Rows are one point carried round by a steady rotation, each followed by how many ticks it has turned.
The counts run from 0 to 547.
[110 125 123  88 123 163 143 106  89 117  94  88 119 136 126 110 140 143
 167  86  87 127 159 145 141 164 102 149  97 116 126 105  96  96 166 130
 173 137 100 152 132 160 127 157 141 176] | 530
[104  99 134 153  97  84 152 134 148 127 147 158 128 136 128 140 119 120
 178 174 136 122 161 175 100 109 114  74 128  84 119 134  91 122 112  70
 146 137 129 132 107 155  93 130 156 125] | 304
[125  80 145 132 127  99 117 145 134  80 128 115 174 128  59 138 160 119
 134 173 122 111 119 154 149  98 111  58 142 121 146 117  74 151 127 105
 117 132 120 120  99 147 107 124 103 129] | 181
[137 104 105 115 161 153 129 111 138 160 126 118 150 131 170 102 154 170
 139 147 146 134 162 154 108 195 121 120 106 124  97 118 167 101 108 172
 109 131 106 132 148 157 106 161 163  87] | 78
[143 127 106 116 109  95 124 148 146 170  84 118 136  97 119 154 143  91
 138 109 130 152 164 165 164 151 109 147 147 107 108  99  67 166 141 151
  76 112 167 110  93 136 122 126  91 156] | 494
[131 100 128 144 149 145 151 104  62 144 158  96 153 114 116 101  90 149
 121 164  89 110 157 153 123 132 112  94 166  60 118 145 124 103 152 150
 124 109 112 154 131 126 134 146 128 165] | 386
[165 113 102  77 123 168 133 112 140 175 106 113 140 107 160  95 173 156
 128 110 142 114 183 148 114 173 120 144 109 125 110 114 140 104  97 160
 122 137 109 136 145 179 111 134 132  83] | 84
[112 155 102 143  98 105 132 100 114 140 110 137 159 158 133  99 102 105
 130 124  81 128 161 170 125 146  98 138  84  83 133  87  75 121 108 103
 132 127 154  95  69  88 142 144 108 131] | 134
[143 129  95 123 142 168 120 122 137 131 101 121 160 142  67  77 139 127
 130  84 143 114 122 175 109 178 116 127 126 142 125  92  85 104 122 158
 151 132 134  90 135 166 105 162 160 128] | 212
[ 96 130 116 102 115 156 159 101  95 144 111 112 141 178 160 124 116 118
 140 117  89 147 127 135 126 165  73 101  92 118 127 125 101 108 203 137
 141 125 100 145 157 118 144 175 134 146] | 521
[120 122 129 115 143 137 109 116  90  87 108  92 126 126 112 102 136 136
 158  99  74 120 170 169 122 175 120 153 119 101 132 116  87 100 154 123
 160 150 102 118 101 166  87 148 148 175] | 534
[120 112 116 135  89 105 127 115 140 134 121 159 119 137 110 133 107 105
 189 138 129 127 168 171  93 118 104 113 114 108 121 117  85 135 111  65
 171 159 144 128  70 170 117 135 175 131] | 297
[138 136 135 146 119 164 146 155 146 128 104  89 128 124  51 136 166 123
 131 124 148 105 115 176 119 139  75 120 131 118 108 111  93 122 113 170
 121 121 152 145  88 138 102 113  69 157] | 339
[167 109 100  98 116 133 145 111  52 177 102 132 150  67 145 134 125 154
 133 131 106 138 186 123 150 134 113 154 162 128 119 132 125 147 125 164
 109 129 111 162 119 153 165 164 133 111] | 246
[102 113 117 118 101 111 150 121 139 150 100 144 142 129 159  98 166 166
 177 141 163 136 168 152 149 137 115 129  84 137  97  89 138 119  67 118
 130 116 128 150 131 139 152 192 167 101] | 446
[ 87 105 170 143 147 130 108 184  84 124 137 125 130  95 117 123 168  86
 157 186 113 129 124 121 140 147 132  98 125 124 134 105 153 137 172 177
 131  95 115 124 122 176 101 133 122 122] | 32
[118 114 133  80 169 148 149 121  58 127 130 111 158 105 152 112 145 145
 156 161  76 120 145 114 155 151 119 122 100 137 133 121 160 111 152 191
 171 137  84 136 144 157 132 127 124 124] | 399
[140  90 155 135 151 143 118 111  90  95 112 100 123 101  96  98 124 113
 146 134  80 104 172 158 121 159 126 136 123  74 160 108 111 113 139 121
 157 142 121 143 102 180  77 105 129 170] | 540
[117 143 116 117 150  98 165 126  98 147 159 144 193 131 127 105  99 101
 130 187  74  91 135 153 128 113 113 113  96 112 124 121 131 122 114 176
 165 133 139  87  88 102 139  97 103  95] | 266
[119  90 137 115  97 107  96 160 106 109  96 103  99  88 111 140 177 120
 182 140 135 138 173 152 159 132 126 129 127 100 128  98  91 147 137  98
 119 131 118 151  97 191  89 136 112 164] | 170
[ 95  99 167 100 128 135 111 176 104 121 119 134 143  93 116 122 193  94
 163 153 121 137 125 106 175 123 133 105 111 164 132  94 143 148 163 167
 153  90 112 127 136 186 141 142 135 111] | 37
[110 100 132 133 172 156 146 108 154 149 161 112 166 136 122  98 137 170
 149 178 155 116 139 163 105 149 116  84 126 123  81 128 174 100 116 163
 117 118 124 142 147 130 130 169 183 119] | 70
[121 117 145 142 151 151 173 146 161 153 116 147 149 135  95 148 134  81
 136 129 121 155  90 148 116 170  95  75 127 136 139 105  91 139 171 198
 136  93 145 110 165 160 114 114 125 128] | 352
[131 129 130  95 111 120  81 156  66 132 105 124 151  88 129  79 152  88
 121 128  93  87 175 141 133 134 131 153 115 135 139 110 135 136 144 143
 146 146 117  95  76 167 108 133 124  90] | 411
[ 94 156 108 116 115  63 176 152 114 162 106 159 162 119 178 155 126 114
 142 129  98 157 148 141 153 139  93 141 126 150  97 134  94 145 138 176
 112 125 123 114 112 102 144 166 138 113] | 119
[112 136 121  99  89 130 116 118 138 136 108 160 119 129 125 128 135  97
 191 110 108 131 168 151 104 120  94 154  79 151 105 111 105 137 127  87
 182 152 142 125  62 157 148 146 181 120] | 290
[153 107 104 125 131 147 109  84 113 120 106 129 168 123  97 113 121 142
 114  88  74 149 172 151 135 145 119 119 170 118 126 118  47 132 157 115
 109 111 117 110 115 126 161 174 160 147] | 373
[130 148 123 155 137 144 143 165 156 118 129 107 145 140  45 142 145 115
 125 121 130 114  94 186 102 147  80 101 141 128 112 126  74 122 133 180
 133 125 145 110  89 130  87 122  95 141] | 342
[ 98 147 150 110  98 136  96 131 135 142 112 143 108 120 153 114 156  99
 172 122 100 135 180 139 105 138  98 171  77 147  82 105 143 128 141 117
 146 132 148 135  47 136 143 158 168 119] | 286
[114 110 187 153 137 107 126 139 127 126 139 151 150  90  84  99 125  83
 139 174 114  88 153 150 101  89 107 112 133 139 108 132 157 143 123 134
 145 129 167 132  59 132 134 138 174 114] | 425
[ 99 139 151  99  97 144 111 129 136 143 109 144 109 122 156 113 159  96
 176 123 100 132 173 133 113 136  97 166  71 148  82  98 150 130 136 126
 149 126 144 145  68 135 159 151 162 116] | 285
[101 132 123 128 132 157 113 153 117 126  94  83 153 148  95 100 174 143
 126 117 156 131 108 159 137 171  93 114 116 168  97 108 133 120 155 180
 101 111 120 126 130 126 124 212 146 129] | 202
[129 111 127 106 143 143 123 107  87  88 112 100 138 121 101 104 134 129
 165  93  72 112 158 157 125 156 123 139 113 101 154 115  77 103 150 112
 186 156 101 116 111 176  95 126 136 165] | 536
[120 115 115 139 147 137 151 113  61 133 170 100 168 124 127 107  95 148
 118 165  75 105 148 151 119 132 119  84 164  71 124 158 112  92 159 151
 146 117  88 129 133 127 125 153 129 149] | 388
[135 129 134 100 121 125  83 154  62 135 102 112 143  84 134  78 157  89
 123 132  99  94 180 135 137 142 128 157 110 129 134 108 147 134 140 154
 135 144 122 111  79 168 108 135 118 100] | 410
[162  88 137 111 155 156 151  97 104 155 121 151 148  80 152 143 141 160
 121 130  81 160 173 102 121 148 113 114 161 142 115 139 132 137 139 173
 110 112  99 163 144 160 166 144 163  94] | 238
[185 112 149 123 142 135 166 116 151 159 125 142 142  75 101 147 137 122
 109 137 102 102 179 149  92 117  91 130 158 121 105 151 116 140  98 171
 121 144 146 150  80 147 119  81 121 107] | 100
[138 127 134  81  96 127 106 148  76 137 109 128 152  91 116  70 154  81
 127 119  97  75 166 136 134 102 122 146 113 144 143 112 122 138 132 135
 174 147 124 103  85 177 128 126 125  97] | 413
[108 141 139 151  97 140 143  96 122 145 125 126 126 151 133  95 103 104
 133 143  84 115 163 162 109 130  92 127  91  54 125  91 110 102 114 100
 135 103 162 145  79  97 139 120  96 155] | 139
[115  94 127 124 101  94  87 168 112  92 107 108 125 102  99 139 181 118
 171 137 127 132 163 156 156 128 133 111 143 105 130 116  68 142 138  93
 118 132 114 120  88 180  82 135 115 152] | 172
